cols: T H G Y F D M V L Z
tapoz: [144 192 167 104 101 144 192 143 145 144]
giriv: [104 107 137 145  93 125 131 151 207 148]
Kebis: [107 137 131 104  93 148 207 126 151 145]
has: [144 145] : no
howmany tapoz: [144] : 3
has: [131 125] : no
col: [148 145] : Z
has: [145 144] : yes
perm: [145 107 137 131 104  93 148 207 126 151] : Kebis

cols: P Q C R K W A
Kebis: [129 130 132 129 122 121 129]
Lak: [128 127 144 126 133 125 123]
zadi: [128 128 129 128 127 127 128]
divat: [127 125 114 128 131 122 128]
bodek: [125 130 125 125 143 125 143]
gosof: [130 131 133 130 117 117 131]
giriv: [122 128 122 128 122 132 122]
poko: [122 126 124 131 137 137 129]
bodub: [128 128 130 128 129 128 127]
tapoz: [117 115 130 116 188 121 109]
howmany bodek: [125] : 4
howmany poko: [126] : 1
howmany giriv: [121] : 0
has: [124 131] : yes

cols: J E B X N U S
Kebis: [124 122 146 141 114 120 130]
Lak: [ 73 106  88 125 132 118 161]
giriv: [ 97 125 172 150 159 122  75]
zeve: [ 89 119 193 110 171 117 109]
bodub: [153 189 119  40 133 150 141]
tapoz: [ 62 120 162 123 128  77  48]
zadi: [162 157 174 125 186 112 115]
gosof: [ 61 132 154 134 122 164  99]
bodek: [138  39 166  89 134  89  89]
poko: [100  99 140 156 152 114 116]
divat: [131 122 134 164 154  61  99]
vem: [136 125 112 101  82 152 127]
perm: [116 114 152 156 140  99 100] : poko
perm: [ 89  89  39 134 166  89 138] : bodek
howmany bodek: [89] : 3
perm: [ 99 164 122 134 154 132  61] : gosof
has: [186 112] : yes

cols: zelaf Ruro kub gazu Petuv
bodek: [120 118 158 131 110]
vem: [131 140 132 127  96]
divat: [135  60 132 106  91]
zeve: [128 137 113 128 148]
bodub: [141 127 131  96 132]
gosof: [120 131 157 118 110]
col: [113 131] : kub
perm: [ 96 127 132 140 131] : vem
perm: [110 120 131 157 118] : gosof
perm: [ 96 127 131 132 140] : vem

cols: nolud Fuv luvuv babug pil fugog
bodek: [ 88 140 123 193 123 179]
zadi: [123 127 150 142 187 123]
vem: [134 113 125 114  91 106]
Lak: [129 168 149 135 161  83]
zeve: [135 167 161 129  83 149]
poko: [127 124 147 108 139  96]
Kebis: [107 117 129 128 124 151]
bodub: [143 105 104  87  77 159]
howmany zadi: [123] : 2
has: [127 124 147] : yes
has: [ 91 114 125 113 134] : no
col: [113 168 167 124 117 105] : Fuv
perm: [168  83 129 161 135 149] : Lak
col: [149 161] : luvuv

cols: Zibi gesek buvop Laso Tir Zef gapa kuro pebu zek
poko: [145 121  98 150 130 138 143 107 116 137]
zeve: [120  57 120  76 107 138 112 120 136 123]
bodub: [130  98 136 116 107 143 150 138 121 145]
perm: [145 130  98 136 116 107 143 150 138 121] : bodub
howmany bodub: [116] : 1
howmany zeve: [120] : 3

cols: meval Lesel daka Dizi
bodek: [118 147  76  59]
zadi: [82 81 82 78]
gosof: [126 163  57 131]
vem: [ 81 111  60 118]
zeve: [147  76  60 118]
Lak: [147  76  58 118]
perm: [ 76  60 118 147] : zeve
col: [118  82 126  81] : meval
howmany Lak: [147] : 1
col: [126  81 147 147] : meval
perm: [ 58  76 118 147] : Lak
perm: [ 59  76 118 147] : bodek

cols: luf Muv toko pem Sote ros seta
divat: [137  62 119 132 129 138 179]
giriv: [140 116 143 104 109 139 130]
zadi: [157 108 143 158 143  90 129]
poko: [116  77 142 114 141 148  90]
tapoz: [108 105 133 162 166 147  95]
vem: [123 176  88 160 104 114 181]
bodub: [117 147 137 154 157 102  64]
gosof: [ 96  46 119 129 157 191 139]
zeve: [125 152 133 123 108 113  88]
Kebis: [109  91 109 125 117 132 116]
Lak: [148  64 102 154 147 157 137]
col: [129 109 143 141] : Sote
has: [115  77 142 114 141] : no
perm: [ 64 117 147 137 154 157 102] : bodub
perm: [102 157  64 154 117 137 147] : bodub
howmany Lak: [148] : 1
has: [132 116] : yes

cols: furul Dozo Vena Nenu bug mobig Tozog gudi roka pegak
Lak: [134 154 111 126  83 134 134  91 126  40]
bodub: [126 134  83 154  40 126  40 134 111 135]
giriv: [134 154 111 126  83 120  60  91 104  74]
divat: [164 118 164 122 159 109 163 128  84 158]
howmany Lak: [126] : 2
perm: [134  91 154 126 134  83  40 134 111 126] : Lak
howmany bodub: [40] : 2

cols: nivu vadur faler Raveg
giriv: [113  88 184 173]
vem: [173 134 134 134]
divat: [173  88 184 114]
col: [173 173] : nivu
col: [184 134] : faler
perm: [ 88 114 173 184] : divat
has: [184 113] : no
howmany vem: [134] : 3

cols: bem Boku fatul koni Larid Kur kezit nidi mik vusa
bodub: [ 71 125 110 108 163 137 170 161 110 177]
vem: [113 134 111 135 134  93 142 142 100 118]
bodek: [152 125 180 150 137 119  58 105 147  72]
divat: [106  87 121 138 120 115 129  92 106 151]
Kebis: [ 85 115 161 133 164 143 157 161 129 133]
tapoz: [ 97  93 169 121 144 117  90 143 112 110]
giriv: [115 129 120 132 123 120 124 137  91 115]
gosof: [155 115 150 152 152 118  69 122 159  64]
zadi: [124 116 178 142 144 116  69 129 140  85]
poko: [ 89  94  81 118 155 122 165 139 153 145]
Lak: [142 126 155 131 116 114  94 102 107 106]
zeve: [124 105 132 136  96 108  73 121  73  73]
howmany giriv: [124] : 1
howmany Kebis: [133] : 2
has: [165 139 153 145] : yes
has: [120 133] : no
howmany zeve: [73] : 3

cols: fel zub Ranif Notun lesav Daga kivub doba Mapeg
vem: [172 100 128  85  74  88  41 144 118]
Lak: [103  91  52 144 110 172 183 146 203]
Kebis: [172 100 128  85  74 139 174 102 213]
col: [144  85] : Notun
col: [144 146] : doba
has: [139 173] : no
col: [ 85 144] : Notun
howmany Kebis: [100] : 1
perm: [172 183  91 144 146 203 103  52 110] : Lak

cols: tatat gigu ruber faki bom
divat: [126 124 201 168 114]
poko: [114 118 182 162 162]
gosof: [139 139 139 139 139]
Kebis: [115 128 154 170 108]
tapoz: [ 39  80  69 123 138]
Lak: [ 90 104 150 154 141]
perm: [162 114 118 182 162] : poko
has: [126 123 201] : no
howmany gosof: [139] : 5
howmany poko: [115] : 0
howmany poko: [114] : 1

cols: gikol nebi bog dataz
bodek: [141 141 141  94]
gosof: [188 170 160 182]
bodub: [114  95 141 100]
Kebis: [137  90 197 130]
giriv: [110 132  79 120]
poko: [ 46 133 125  99]
tapoz: [128 141  94  79]
Lak: [156 117 136 115]
perm: [ 79  94 141 128] : tapoz
howmany bodek: [141] : 3
col: [ 79 125  94] : bog
col: [188 114] : gikol
col: [141 160 141 197  79 125] : bog
col: [141 197  79 125  94 136] : bog
has: [134 125  99] : no

cols: puz Pas kitun nogo Dekef Vonu
Lak: [197  83 105  80  91 197]
bodek: [ 93 173 178 179 102 179]
bodub: [ 92 179 173 178 179 102]
zadi: [101 179 179 178  92 173]
zeve: [194  81 103  77  89 193]
divat: [ 96 103  89 106  98  88]
perm: [102 179 178 173 179  92] : bodub
col: [102 179  92  89  98] : Dekef
perm: [102 178 179 179 173  92] : bodub
howmany zeve: [81] : 1
has: [ 89 103  96] : no
has: [173 178] : yes
has: [ 92 173] : yes

cols: Zev rago Dip neda ton rato
tapoz: [130  84 177 130 100 183]
bodub: [182  84 125 130 100 177]
poko: [100  84 177 182  79 126]
Lak: [ 80 100 176 176 137  86]
Kebis: [121  78  83 134 170 172]
giriv: [166 187 165 117  78  73]
zadi: [121 172  83 170 134  77]
divat: [182  84 130 130 100 177]
gosof: [182  84 153 183 100  67]
col: [130 182 176 134 117 170 130] : neda
howmany divat: [182] : 1
perm: [172 170 134  83  78 121] : Kebis
perm: [177 182  84 130 130 100] : divat
perm: [ 84 100 125 130 177 182] : bodub
howmany Lak: [80] : 1

cols: dur sovon gizo zonu
zeve: [ 56 118 126  42]
tapoz: [ 42  96 118 127]
giriv: [141 105  56 118]
divat: [197 141 105  56]
gosof: [105  56 118 126]
bodek: [126  95 118  42]
Kebis: [118 127 162  63]
vem: [126  42  96 118]
zadi: [ 96 118 127 162]
col: [ 42 127 118  56 126] : zonu
perm: [118 105 126  56] : gosof
perm: [ 42  96 118 126] : vem
col: [118  56 105 118 118 162  96 127] : gizo

cols: zuva Lof Zubog giti mel Bar bivu
Lak: [ 61  75 196 196 206 134  72]
bodek: [169  49  49  49 150  52 150]
vem: [169  49 174 141 194  48 150]
perm: [ 72 134 206 196 196  75  61] : Lak
col: [75 49] : Lof
has: [141 194  48 150] : yes
howmany bodek: [49] : 3
col: [206 150] : mel
has: [141 194  49 150] : no

cols: pag Gil Miza vefuf tozef pid lupul dap lesaf bero
Lak: [127 106 132 126 127 128 127 186 127 127]
gosof: [137 130 131 111 129 115 137 169 123  86]
bodek: [125 106 132 126 148 128 127 186 127  85]
zadi: [125 106 132 126 148 128 131 186 127  85]
poko: [125 120 137 129 113 150 122 125 131 202]
bodub: [108  83 130 113 123 139 121 108 129  50]
zeve: [128 157 146 113 122 122 133  58 121  71]
divat: [121 148 141 147 111 138 121 136 132 123]
vem: [130 115 127 145 129 131 126 160 128 101]
Kebis: [108 109 130 113 123 139 121 108 129  50]
giriv: [135 152 119 130 118 109 136 115 125 116]
tapoz: [139 208 126 128 133 123 128 149 122 193]
howmany bodub: [108] : 2
howmany Lak: [126] : 1
has: [131 129 145 127] : no
howmany giriv: [109] : 1

cols: fugu Favef Vogup metap vovib fima rar
vem: [ 91  99 178 186 164 176 117]
bodub: [ 99 176 177 117 186  91 164]
divat: [123 123 162 162 162 162 123]
Lak: [ 95 179 180 116 190  87 166]
giriv: [126 161  70 154  72 134 108]
poko: [102 179 186 116 192  94 170]
tapoz: [ 94 141  86 174 104  93 152]
col: [123 166 108 170 152] : rar
col: [164 123] : rar
col: [ 72 192] : vovib
howmany divat: [162] : 4
perm: [ 91 164  99 176 177 117 186] : bodub

cols: rukan Mopo gopak sigof zume tem vapo vom
vem: [ 99 173 195 123 134 122 202 148]
Kebis: [171 159  98 132 131 139 143 114]
tapoz: [135  99 123 195 122 173 148 202]
bodek: [105 105 123 114 136  93 134 187]
giriv: [ 76 120 172 126 130 128 150 150]
has: [159  98] : yes
has: [123 135 122] : no
perm: [134 122 202 148  99 173 195 123] : vem

cols: saf Zonob dusot zotu lamo nad Sasep
zadi: [149 143 109 143 109 149 123]
Lak: [134 131 121  97 153 213  73]
giriv: [149 119 159 119 119 149 149]
bodek: [149 143 159 120 196  96  41]
gosof: [124 134  98 106 144 136  60]
howmany zadi: [143] : 2
has: [136  60] : yes
col: [121 159] : dusot
has: [119 149] : yes
has: [149 123] : yes
howmany giriv: [120] : 0
perm: [121  73 213 131 153 134  97] : Lak

cols: nur zup sud Det furuf pata Sido gona fopof
Lak: [ 85 159 191 170  86 152  79 128 151]
bodub: [153  95 178  95 147 120  82  94  83]
zeve: [187  59 142 120 130  73 178 134  97]
divat: [153  95 178  95 147 120  82  94 138]
gosof: [143 178 111 129 111  42 113 168  79]
vem: [140 134 112 178 189  68  96  87 101]
zadi: [ 85 178 111 129 111  42 113 168  79]
giriv: [ 95 119  80 181 126 128 201 189 139]
poko: [125 166 144 166 139  87 122 139 166]
tapoz: [ 91  85 164 168 185 135 125 104 165]
perm: [ 79 168 113  42 111 129 111 178  85] : zadi
perm: [147 178 138  95 153  94  82 120  95] : divat
howmany poko: [166] : 3

cols: kileg pigok vadat vuni gipa bemi gutab der misor
bodek: [131 190 196 133 148 128 129 128 128]
vem: [147 147 147 215 127 128 147 215 129]
Kebis: [131 183 131 132 129 128 128 128 126]
giriv: [215 147 128 130 129 127 129 129 128]
Lak: [129 130 129 128 128 128 215 127 147]
perm: [127 128 128 129 129 129 130 147 215] : giriv
has: [127 147 215] : no
perm: [127 128 128 129 130 129 215 128 147] : Lak
howmany Kebis: [131] : 2
howmany vem: [147] : 4

cols: luko buvi Kanap fogir Sonel Liva nuvol Nam
gosof: [129 109 124 128 126 127 126 128]
poko: [123  55 119 120 113 117 112 121]
bodek: [125 121 124 124 122 121 121 125]
col: [113 122] : Sonel
col: [129 123] : luko
perm: [109 124 126 126 127 128 128 129] : gosof
has: [120 113 117] : yes
howmany bodek: [125] : 2

cols: vagar zale genek rizif
giriv: [171 144 138 121]
tapoz: [171 144 138 137]
poko: [ 97 122 132 143]
divat: [204 203 203 157]
has: [138 121] : yes
howmany divat: [205] : 0

cols: sime zive Domef metez
bodek: [107 105 143 175]
divat: [164 127 113 128]
bodub: [164 127 143 189]
giriv: [153 161 129 167]
poko: [152 159 118  92]
gosof: [123 114 119  89]
zadi: [137 109 199 132]
tapoz: [108 147 103  93]
col: [143 113 143 129 118] : Domef
col: [175 128 189 167  92  89 132] : metez
has: [136 109 199 132] : no

